One vector is turned by the same rotation once a step. Each row is the vector after some number of steps, and that number follows the row.
The counts run from 0 to 247.
[124 145 172  78 125 119 111 116 118 139 103  84 141  94 107 118 120 141
 141 133 124 115 109 179  61 120 145  79  99 137 109 120 155  90 124  74
 101 133 131 109 119 104 103  93 112 115  95 116  77 100 125 160 128]	59
[104 154 138  89 120 111 107 120 132 146 113  69 151  82 117 127 120 130
 142 138 146 138  95 200  98 126 145 107  97 131 112 112 173  93 119  75
 126 127 133 128 122 111 116 103 131 132  80 117  82  98  94 146 149]	130
[151 139 100 114 111 114  84  93 125 116  93 105 176 120  91 114 119 120
 121 146 123 123  86 175 109 108 172 134 110 136 113 134 164  91 138  64
  89 137 120 164 130 107 127 101 156 131  86 112 105 110 122 173 129]	167
[129 136 155  61 143 120  99 103 123 146 107 102 161 108 106  90  95 157
 129 146 115 137 110 169  76 106 157 111 106 156 107 117 150 113 136  80
  92 103 118 134 134 107 104  99  97 107  92 115  80 105 145 164 146]	57
[141 155 148  66 151 115 114 110 126 156 125 114 109  91 115 121 142 138
 148 164 148 123 103 167  85 115 140 108 112 140 105 151 123 114 156  87
 103 143 123 153 142  80 116  72 103 116 114  89 106  68 151 175 121]	156
[126 111 131 120 108 154 104  91 118 149 136 112 145 113 108 110  90 127
 134 189 144  83  95 178 108 135 156 158 126 139 139 175 163 111 170  86
  92 148 142 149 133  91 132  91 155  90  99 116 112 105 102 162  91]	66
[104 116 155 107  97 136 113 116 111 158 119  85 123  91 108 117 105 144
 144 169 139  91 102 185  91 128 138  89 113 148 117 144 164  91 144  75
 104 151 137 108 136 102 132  94 134  81 106 120  78 105  99 147 101]	62
[ 87 136 119 102 124 102 118 105 139 174 145 137 135  73 130 112  99 164
 132 164 139 128  91 177 104 132 112 117 137 163 156 171 140 120 170  95
  76 152 147 138 141  91 143 106 150  96 113 107 134  84 119 138  99]	120
[130 145 135  94 132 125 106  85 141 139  95 122 169 106 108  87  76 148
 127 133 113 132  92 198  99 137 145 134 115 161 137 129 161 102 173  86
  80 123 163 134 115 101 112 128 149 112 104 116 119 118 148 147 104]	221
[ 88 120 157 107 134 132 105 112 116 157 130 108 118  93 119 121 133 128
 162 169 153 101  93 202  99 138 126 106  92 156 102 150 158 107 151 108
 123 153 138 134 143  90 125  68 148 103 109 107  94  86 101 142 119]	229
[ 98 119 123 107 107  93 119  88 131 154 104 121 185  75 129 115  96 144
 131 147 133 139  70 185 131 117 143 108  94 143 129 105 170  91 150  92
 102 167 124 141 125 134 124 116 169 104 105 131 110 128 124 134 133]	204
[125 137 115 112 107  92 105 108 129 158 100 114 158 102  96 142 138 137
 121 145 140 122  88 169  82  98 173  90  90 123  97 127 142 101 140  84
  98 172 100 139 148 107 132  61 145 107 120 114 100  97 127 156 123]	171
[150 149 120 103 132 139 104 117 133 139 111  97 184 101  88 113 113 121
 121 165 149 110 119 190  87 127 163 111 149 127 115 143 147 118 123  95
 104 150  87 162 141  91 116 103 137  98 117  91  83  90 104 168 136]	98
[143 151 124 104 134 118 110 111 134 124 113  90 174  82 127  93  97 161
 138 155 141 121 109 171 112 134 151 122 135 125 159 118 182  75 148  69
  68 140 121 120 117 115 120 149 136 116  81 113 100 106 121 148  96]	93
[ 86 138 119 120 108  83 131 122 107 173  99 125 148  79 104 124 130 161
 126 156 124 138 108 197  78 129 124  82 131 181 119 153 146 115 132 102
  96 128 117 133 132  85 143  87 131 111 110 113 108  87 116 138 141]	116
[ 96 130 153 104 134 131 114 101 116 149 127  98 113  80 132 134 132 123
 171 165 166 104  79 194 113 145 128 115  95 136 123 148 168 102 157 102
 120 158 145 130 127  94 118  76 154 111 107 104 111  80  97 142 112]	230
[132 109 145 125 112 112  97  71 120 125 106 140 184  98  93  97 118 155
 128 140 126 123 111 190  87 105 144 119 104 167 108 125 153  97 141  93
  78 125 114 174 111  87 110  78 143 104 124 122 111 123 131 156 138]	41
[136 131 124 116 142 124  95  98 127 147 120 132 167 140 116 114 105 142
 135 163 142 110 106 173  91 117 192 169  88 131 113 146 147 121 162 102
  90 117 128 156 134  79 128  52 133 120  92 124 107 101 130 168 129]	70
[136 104 135  95  93 118  99  56 124 157 119 138 178  76 103  93 107 123
 107 154 144 125  90 165  95 101 123 106 133 171 112 135 150 101 143 102
  87 162 107 165 115 117 101  94 145  96 134 118 110 127 127 153 116]	208
[125 142 133 110 133  93 130 129 120 151 103 102 147  64 119 117 123 163
 143 160 131 134 100 195 108 144 120  80 129 133 145 132 148  83 165  83
  86 176 142 121 127 103 137 127 130  90 120 105 111  88 156 147  99]	189
[ 70 122 128  84 120 116 115  87 120 166 128 129 129  79 141 126 100 155
 150 168 152 114  74 162 112 139 142 129 122 170 148 163 165 128 159 111
  85 123 121 128 141 108 129  86 150  99  97 116 136  95 104 125 110]	49
[129 129 128 106 102 113 100  84 132 176 146 129 144 109 113 122 120 140
 118 163 162 138 113 166  76 104 167 156  97 150 106 139 135 122 161 102
  97 123 125 159 120  86 115  38 117 122 115 116 114 109 125 152 109]	141
[140 137 118  90 111 123 127  81 127 172 123 133 133  72 143 131 103 128
 134 180 190 116  94 154 130 136 164 142 138 141 146 132 174 106 174 118
  83 153  95 137 128 104 107  95 126 101 106 113 133 109 138 131  77]	177
[ 85 138 120  84 129  79 116 113 113 160  98 100 174  89 129 118  96 169
 133 145 144 164  97 178 104 144 177 105 124 152 141 124 154 123 157  98
  87 121 115 109 121 124 142 113 122 111  92 120 106  93 146 123 120]	19
[154 152 148  84 130 146 107  87 139 143 113 109 166  86 110  89 106 116
 119 146 144 126 109 190  72 137 128 112 148 145 128 128 142 105 145 107
  87 157 129 145 120  97  79 115 148  95 127  94 101  91 134 159  89]	26
[139 131 105 113 157 132  81  93 129 136 131 110 156 125 124  93 138 105
 134 168 158 150  99 192  89 132 142 152 107 150 118 147 145 102 155 113
  96 137 127 164 120  93 112  74 155 128  87  83 109  79 114 142 103]	196
[124 132 140 105  88 109 112  92 132 143 128  92 163  52 100 135  95 130
 127 162 157 102  82 173 128 122 142 129 139 126 135 143 164 112 146  68
 111 169 139 165 117 106 127 119 154  90 131 118 108 105 115 167 127]	135
[148 108 127 105 125 114 112  70 112 139 121 129 158  64 124 106 132 121
 140 175 172 120  93 153 126 128 134 128 139 154 141 149 161  93 152 108
  82 176  88 167 110 111 114  96 138 103 126  99 132  98 134 147  98]	10
[130 160 135  75 161 121  87 105 144 139 139  91 158  96 129  99 111 136
 141 142 157 161 119 184  88 120 151 143 112 143 113 119 155 110 129  89
 109 100 116 153 119  97  96  95 112 141  85  97  85  91 116 149 144]	127
[119 120 143  88 119  87  96  81 115 120 104 114 171  96 108 122 127 163
 144 144 143 130 106 157  89 106 184 111  95 152 105 117 153  98 137  84
  87 109  93 151 123 104 118  75 105 118 115 121 102 112 149 160 145]	240
[128 148 124 108 155  96 113 122 115 128  86 109 185 113 110 124 125 137
 147 148 141 134 100 199 121 135 183 119  89 125 105 115 161 112 144  99
 117 140 102 152 136  90 126  91 130 123  96 103  88  84 144 162 166]	2
[141 145  97  79 132 110 120 101 100 170  81 130 161 118 113 106 101 125
 117 168 140 149 107 181 107 134 175 150 129 171 118 133 162 120 148 107
  97 104 100 150 118  92 116  98 101 130  80 113 113 109 156 151 134]	182
[ 93 155 129 104 118  82 136 120 127 165 115 111 139  48 123 134 129 162
 140 150 137 126  94 183  91 146 124  88 143 154 147 159 145 117 143  98
  93 149 135 130 124  87 142 103 144 104 120 111 129  66 123 143 114]	118
[147 152 108 113 159 120 102 106 117 130  81 124 180 142 108 111 122 115
 138 152 130 132  89 202 102 130 167 143  86 137 113 123 167 105 149 104
 101 131 125 151 127  90 116  86 153 139  73 101 103  95 131 160 137]	0
[145 134 128  99 117 118 136  86 116 140  86 150 139  64 117 122 122 129
 137 169 138  84  91 165 108 127 126 109 146 158 141 147 177  92 132  93
  70 152 100 148 126  88 104 110 145 108 107 116 141 102 121 160 110]	80
[148 123 118 121 137 129 106  99 133 145 130 118 146  87 118  87 123 134
 136 174 139 128 102 191 104 131 102 112 124 147 142 145 152  78 172  93
  78 176 147 148 130  98 122 113 155  99 115  95 118  92 127 148  73]	192
[146 163 129  69 130 114 115  94 129 142  86 135 141  79  99 123 103 139
 126 153 114 107  97 181 118 121 139 116 148 158 122 149 151 117 150  82
  82 127 126 165 138  72 110 125 131 103 123  99 129  95 154 178 132]	152
[126 147 119 118 124 127 116 118 128 174 112 105 174 113 100 133 129 114
 118 162 146 115  98 193  61 118 153 113 117 126 106 140 142 118 130 110
 112 170 109 138 147  91 124  63 154 108 109 109  93  79  93 157 132]	100
[101 117 147 119 124 106 120  97 114 141 122 110 179  83 130 108  78 162
 152 166 147 129  89 198 139 140 164 162  93 143 143 127 169 110 172  96
 111 135 149 153 104 110 140 112 141 107  95 134 106 119 137 142 136]	36
